Each row has a name. Each question is about the rows just above it. Places in a row count from 1.

[152 170 166  93 105 149 158 105  98  98 112 161 128  87 154 171 151  98
 155 104 144 101 108 104 158 163] = kavo
[212 116 117  85  95 113 115 126 102  86 106 119 188  88 123 117 102  86
 117  95 161 113 100  83 117 114] = meve
[186  85  90 123 123 102  91 134 131 129 123  94 189 116 100  91  92 116
  98 121 141 152 131 112  96  92] = nuti
Changed nuti: [186  85  90 123 123 102  92 134 131 129 123  94 189 116 100  91  92 116
  98 121 141 152 131 112  96  92]. Place and old value:  7, [91]
One entry of kavo was changed: [152 170 166  93 105 149 158 105  98  98 112 161 128  87 154 171 151  98
 155 104 143 101 108 104 158 163]. Where, and from what?  21, [144]
Changed kavo: [152 170 166  93 105 149 158 105  98  98 112 161 128  87 154 170 151  98
 155 104 144 101 108 104 158 163]. Place and old value:  16, [171]
Changed nuti: [186  84  90 123 123 102  91 134 131 129 123  94 189 116 100  91  92 116
  98 121 141 152 131 112  96  92]. Place and old value:  2, [85]
One entry of kavo was changed: [152 170 166  93 105 149 159 105  98  98 112 161 128  87 154 171 151  98
 155 104 144 101 108 104 158 163]. Where, and from what?  7, [158]

[ 95 111 150 101 140 149 136 114 136 165  90  88 104 125 162 146 178 138] = nomo
[109 117 125 108 133 130 142 131 144 164  92  87 121  69 145 203 132 100] = Musu
[118 126 113 104 120 119 137 141 155 160  93  84 109  92 163 187 172 125] = fumi
[ 78  95 195 113 165 184 129  77  95 150 115 120 113 185 136  61 161 151] = Naz
[ 70  89 174  94 157 171 146  97 124 190  75  73 105 106 167 175 182 133] = pob
[ 78  95 195 113 165 184 129  77  95 150 115 120 113 185 182 134 218 153] = lik
[ 88 148 195  87 154 193  80  69 138  98 120 115 143 164  90  62  74 106] = voto
[112 151 174 107 145 173  86  84 130  87 141 137 150 161  83  64  62 109] = veti
[104 109 162 123 148 156 131 105 110 142 121 121 119 158 133  95 149 144] = vebok
Changed lik: [ 78  95 195 113 165 184 130  77  95 150 115 120 113 185 182 134 218 153]. Place and old value:  7, [129]
Where does [ 89 148 195  87 154 193  80  69 138  98 120 115 143 164  90  62  74 106] differ from voto, and what was there?  1, [88]
Changed fumi: [118 126 113 104 120 119 137 141 155 160  93  84 109  92 163 187 173 125]. Place and old value:  17, [172]
Changed voto: [ 88 149 195  87 154 193  80  69 138  98 120 115 143 164  90  62  74 106]. Place and old value:  2, [148]
Where does [104 109 162 123 148 156 131 105 110 142 121 121 119 157 133  95 149 144] differ from vebok, and what was there?  14, [158]
One entry of pob was changed: [ 70  89 174  94 158 171 146  97 124 190  75  73 105 106 167 175 182 133]. Where, and from what?  5, [157]
Changed Musu: [109 117 125 108 133 130 142 131 143 164  92  87 121  69 145 203 132 100]. Place and old value:  9, [144]

[124 139  34 180 150 152 138 150] = bak
[124 129  94 137 132 130 132 135] = lup
[108 140  31 179 148 150 139 155] = zep
[121 129  67 161 142 138 141 141] = sabuz
[111 145  15 188 156 149 141 156] = naded
One entry of lup was changed: [124 130  94 137 132 130 132 135]. Where, and from what?  2, [129]
One entry of bak was changed: [124 139  33 180 150 152 138 150]. Where, and from what?  3, [34]
Changed naded: [111 145  15 188 156 149 141 157]. Place and old value:  8, [156]

[114 161 143  92 152  81 147 129 113 118] = zot
[129 126 129 132 114 114 123 134 130 132] = Fubeb
[166 187 193 131  42 166 105 133 158 112] = lofug
[125 134 124 120 160 158 138 115 123 120] = Simif
[166  92 193 131  42 166 105 133 158 112] = koru
[183 120  58 178 189 128 109  88 128  98] = fefi
[117  79  77 101 131 112  96 175 108  71] = Mato
[130  32 113 206 103 193 138 120 127 102] = vov
[129 126 129 132 114 114 123 134 130 140] = Vek
Changed Simif: [125 134 124 120 160 158 138 115 122 120]. Place and old value:  9, [123]
Where does [114 160 143  92 152  81 147 129 113 118] differ from zot, and what was there?  2, [161]
Where does [130  32 113 206 102 193 138 120 127 102] differ from vov, and what was there?  5, [103]
Where does [129 126 129 132 114 113 123 134 130 140] differ from Vek, and what was there?  6, [114]
Changed fefi: [183 120  58 178 189 128 110  88 128  98]. Place and old value:  7, [109]
One entry of Vek was changed: [129 127 129 132 114 114 123 134 130 140]. Where, and from what?  2, [126]

[153 101 125 114 124 134 133 140 127 140 111 117 131 132] = mes
[157 176 156  85 123 142  11 120 170 218  26 169 172 155] = Revu
[153 101 125 114 124 125 133 140 127 140 111 117 131 132] = nimu
[157 176 156  85 123 142  11  80 170 218  26 169 172 155] = rezor
Where does [158 176 156  85 123 142  11 120 170 218  26 169 172 155] differ from Revu, and what was there?  1, [157]
Changed Revu: [157 176 156  85 123 142  11 120 171 218  26 169 172 155]. Place and old value:  9, [170]
Where does [153 101 125 114 124 134 133 139 127 140 111 117 131 132] differ from mes, and what was there?  8, [140]
One entry of rezor was changed: [157 176 156  84 123 142  11  80 170 218  26 169 172 155]. Where, and from what?  4, [85]
Where does [153 100 125 114 124 134 133 140 127 140 111 117 131 132] differ from mes, and what was there?  2, [101]

[128 106 117 157]  dadu
[130 113 123  94]  bok
[150  90 213  80]  sovif
[133 113 123  94]  dezi
Changed bok: [131 113 123  94]. Place and old value:  1, [130]
Where does [128 106 116 157] differ from dadu, and what was there?  3, [117]
One entry of sovif was changed: [150  90 214  80]. Where, and from what?  3, [213]
Where does [132 113 123  94] differ from dezi, and what was there?  1, [133]
Changed dadu: [128 107 117 157]. Place and old value:  2, [106]
Where does [151  90 213  80] differ from sovif, and what was there?  1, [150]
Changed bok: [130 113 123  93]. Place and old value:  4, [94]

[120 127 158  97 135 123 119 141 124 177 114 169 123 144 115 185 142 106
 125 168 175 120 114 153 184 127  84 182 143 111 139 149 114 150 129 138
 132  89  69 135 165  86 137 109 120 140 104 109 111 155 157 131 147 100
 107  98 148 149 138 107 127 154] -> dolo
[120 127 158  97 135 123 119 141 124 177 114 169 123 144 115 185 142 106
 125 168 175 120 114 153 184 127  84 182 143 111 139 149 114 150 129 138
 132  89  69 135 165  86 137 109 120 140 104 109 111 110 154 108 146 108
 126 105 140 128 107 143 145 138] -> tam
[113 135 127  98 118 118 126 114 121 147 129 137 132 130 136 164 122 100
 131 139 192 140 135 174 123 135  91 167 130 144  95 144  97 140 134 132
 119 120 104 164 130 117 150 159 140  96 115 139 100 147 137 113 164  83
 104  82 157 154 127 112 139 167] -> nar
[125 128 123 127 126 131 125 125 121 127 130 125 129 125 128 188 123 125
 127 123 132 131 135 132 119 128 129 127 127 131 121 126 125 143 130 129
 127 131 131 133 124 129 130 133 134 124 129 131 124 132 113 127 131 123
 126 127 133 131 129 123 129 130] -> padot
[140 120 160 131 140 134 124 155 124 155 113 156 119 138 112 121 151 135
 126 154 106 107 141 100 185 120 127 139 135  93 172 132 145 154 122 136
 140 102  94 101 160  99 113  78 111 170 120 100 144  92  88 122 110 154
 151 156 106 100 110 155 136  99] -> Nobub
[117 132 147  94 125 117 121 130 123 168 117 163 125 140 122 125 136 100
 128 159 194 129 133 171 163 132  82 186 141 124 123 149  99 146 130 138
 124  93  75 150 155  95 145 131 128 121 105 123  98 125  27 108 163  91
 117  93 148 148 114 130 150 153] -> Diz
[130 123 164 109 138 127 121 147 124 175 108 170 117 144 112  73 153 118
 130 169 149 112 119 132 196 123 100 170 143  98 163 141 126 153 124 139
 140  87  71 118 168  86 126  84 112 159 109 103 126  95 133 111 131 131
 140 130 121 115 106 150 148 121] -> Pon
[130 123 164 109 138 121 121 147 124 175 108 170 117 144 139  73 153 118
 130 169 149 112 119 132 196 123 100 170 143  98 163 141 126 153 124 139
 140  87  71 149 168  86 126  84 112 159 109 103 126 153 133 111 131 131
 140 130 121 115 106 107 148 121] -> zegi
[122 129 160 100 132 119 123 140 124 179 111 172 122 140 116 118 147 106
 124 163 178 120 129 153 182 129  83 183 140 109 142 151 113 150 126 141
 130  89  70 135 165  88 142 105 119 137 104 114 113 112 107 109 150 106
 128 109 137 130 108 141 151 139] -> mozi
[131 126 163 109 137 125 121 148 124 178 106 169 118 145 112 142 150 118
 137 170 149 112 135 129 197 126  97 169 143  97 163 144 126 153 123 138
 138  84  71 117 169  87 131  88 113 159 108 102 126  97  43 111 131 130
 139 130 123 114 106 151 147 118] -> mupi
[120 127 158  97 135 123 119 141 124 177 114 169 123 144 115 185 142 106
 125 168 175 120 114 153 184 127  84 182 143 111 139 149 114 138 131 117
 119 170 184 136  87 171 128 167 145 101 147 151 134 157  96 147 123 128
 117 129 135 139 150 104 113 137] -> kogal
Where does [120 127 158  97 135 123 119 141 124 177 114 169 123 144 114 185 142 106
 125 168 175 120 114 153 184 127  84 182 143 111 139 149 114 138 131 117
 119 170 184 136  87 171 128 167 145 101 147 151 134 157  96 147 123 128
 117 129 135 139 150 104 113 137] differ from kogal, and what was there?  15, [115]
Changed Diz: [117 132 147  94 125 117 121 130 123 168 117 163 125 140 122 125 136 100
 128 159 194 129 133 171 163 132  82 186 141 124 123 149  99 146 130 138
 124  94  75 150 155  95 145 131 128 121 105 123  98 125  27 108 163  91
 117  93 148 148 114 130 150 153]. Place and old value:  38, [93]
One entry of mozi was changed: [122 129 160 100 132 119 123 140 124 179 111 172 122 140 116 118 147 106
 124 163 178 120 129 153 182 129  83 183 140 109 142 151 113 150 126 141
 130  89  70 135 165  88 142 105 119 137 104 114 113 112 107 109 150 106
 128 109 137 130 107 141 151 139]. Where, and from what?  59, [108]
Where does [120 127 158  97 135 123 119 141 124 177 114 169 123 144 115 185 142 107
 125 168 175 120 114 153 184 127  84 182 143 111 139 149 114 150 129 138
 132  89  69 135 165  86 137 109 120 140 104 109 111 155 157 131 147 100
 107  98 148 149 138 107 127 154] differ from dolo, and what was there?  18, [106]

[ 51 165 132  46 162] -> Nid
[130 128  25 121 118] -> Rafuf
[185  96 177 202 131] -> bamiz
[182 154 139 205  94] -> zib
[167  85 182 193 128] -> kesez
[ 99 192 196 157  88] -> nibe
[103  67 161  72 136] -> biz
[129 156  46 141 136] -> tilo
[104 113 131  67 138] -> Ponus
[112 160 168 121  88] -> tunog
[117  89 211 118 124] -> feb
Changed Nid: [ 51 165 132  46 163]. Place and old value:  5, [162]
Where does [181 154 139 205  94] differ from zib, and what was there?  1, [182]
One entry of zib was changed: [182 154 138 205  94]. Where, and from what?  3, [139]
One entry of bamiz was changed: [185  96 177 202 130]. Where, and from what?  5, [131]

[ 45 221 194  56 180  87  28] : nefog
[208 187  62 212 159  29  35] : nupa
[ 41 240 199  55 173  67  32] : saked
One entry of nefog was changed: [ 45 220 194  56 180  87  28]. Where, and from what?  2, [221]
Where does [ 45 221 194  56 181  87  28] differ from nefog, and what was there?  5, [180]
Where does [ 41 240 199  55 174  67  32] differ from saked, and what was there?  5, [173]
Where does [ 45 221 194  55 180  87  28] differ from nefog, and what was there?  4, [56]

[ 97 174  80 158 169] = lela
[142  75  89  53  89] = loza
[152  68 132  39  75] = zab
[155 149  64  36 153] = noso
[155 122 128  43 119] = zirar
[ 91 158  60 164 160] = mavo
Changed zirar: [155 122 128  42 119]. Place and old value:  4, [43]
Changed noso: [155 149  65  36 153]. Place and old value:  3, [64]
Changed zirar: [155 122 128  44 119]. Place and old value:  4, [43]
One entry of noso was changed: [155 149  64  35 153]. Where, and from what?  4, [36]
Changed zirar: [155 122 128  43 118]. Place and old value:  5, [119]

[149 159 182 127 214 108 105 129 198 196 181 130  10  75 121 103 131 121
 204 174 100 108 129 162  69] : gikeb
[159 148 195 120 202 108 120 135 207 199 173 135  25  85 136 102 138 120
 203 177  98 127 113 168  76] : Busak
[174 155 214 128 170 105 103 107 191 229 137 130  52 128 108 117 177 121
 183 113  93 136 120 210  20] : Zuli
[174 155 214 128 170 105 103 107 191 229 137 130  52 128 108 117 177 121
 186 130  93 146 108 205  36] : Kipu
[174 137 215 110 183 118 132 124 213 219 141 140  52 114 132 106 150 119
 186 157  97 148  98 196  54] : tik
Changed Busak: [159 148 195 120 202 108 120 135 207 199 173 135  25  85 136 102 139 120
 203 177  98 127 113 168  76]. Place and old value:  17, [138]
One entry of tik was changed: [174 137 215 110 183 118 131 124 213 219 141 140  52 114 132 106 150 119
 186 157  97 148  98 196  54]. Where, and from what?  7, [132]
Changed tik: [174 137 215 110 183 118 132 125 213 219 141 140  52 114 132 106 150 119
 186 157  97 148  98 196  54]. Place and old value:  8, [124]
Where does [149 159 182 127 214 108 105 129 198 196 181 130  10  75 121 103 131 121
 204 174 100 108 129 161  69] differ from gikeb, and what was there?  24, [162]
Changed gikeb: [149 159 182 127 214 108 105 129 198 196 181 129  10  75 121 103 131 121
 204 174 100 108 129 162  69]. Place and old value:  12, [130]

[ 41 173 152 103] = vato
[174 115 104  72] = tosom
[145  61 169 130] = Buda
[174 130  79 124] = noror
[113 183  81 177] = damu
[ 74 184 117 161] = Kitoz
[170 159  64 125] = guger
[140 101 118 216] = Ridad
[121 117 114 216] = Dol
Changed guger: [171 159  64 125]. Place and old value:  1, [170]
One entry of Kitoz was changed: [ 75 184 117 161]. Where, and from what?  1, [74]
Where does [174 115 104  71] differ from tosom, and what was there?  4, [72]
Where does [144  61 169 130] differ from Buda, and what was there?  1, [145]
Where does [121 118 114 216] differ from Dol, and what was there?  2, [117]

[ 98 121  99 139 162 113  58 151 112 108 175  86 162 155  98 167 147 137
 121 141 125  82 116 140 120 150 140 149 109 135 120 167 149 156 138 112
 123 131 145 123 123 129  69 126  90 125 120] = nefu
[134 117 136 137 150 130 124 140 111 126 136 113 131 119 115 132 129 133
 118 127 120 107 126 134 127 134 135 138 114 135 136 125 133 135 128 120
 114 151 131 133 133 128 106 135 123 149 157] = sis
[ 98 121  99 139 162 113  58 151 112 108 175  86 162 155  98 167 147 137
 121 141 125  82 116 140 120 150 140 149 135 135 120 167 149 156 138 112
 123 131 145 123 137 129  69 126  90 125 120] = tad
Where does [ 98 121  99 139 162 113  58 151 112 108 175  86 162 155  98 167 147 137
 121 141 126  82 116 140 120 150 140 149 109 135 120 167 149 156 138 112
 123 131 145 123 123 129  69 126  90 125 120] differ from nefu, and what was there?  21, [125]
One entry of tad was changed: [ 98 121  99 139 162 113  58 150 112 108 175  86 162 155  98 167 147 137
 121 141 125  82 116 140 120 150 140 149 135 135 120 167 149 156 138 112
 123 131 145 123 137 129  69 126  90 125 120]. Where, and from what?  8, [151]
One entry of sis was changed: [134 117 136 137 150 130 124 140 111 126 136 113 131 119 115 132 129 133
 118 127 120 107 126 134 127 133 135 138 114 135 136 125 133 135 128 120
 114 151 131 133 133 128 106 135 123 149 157]. Where, and from what?  26, [134]

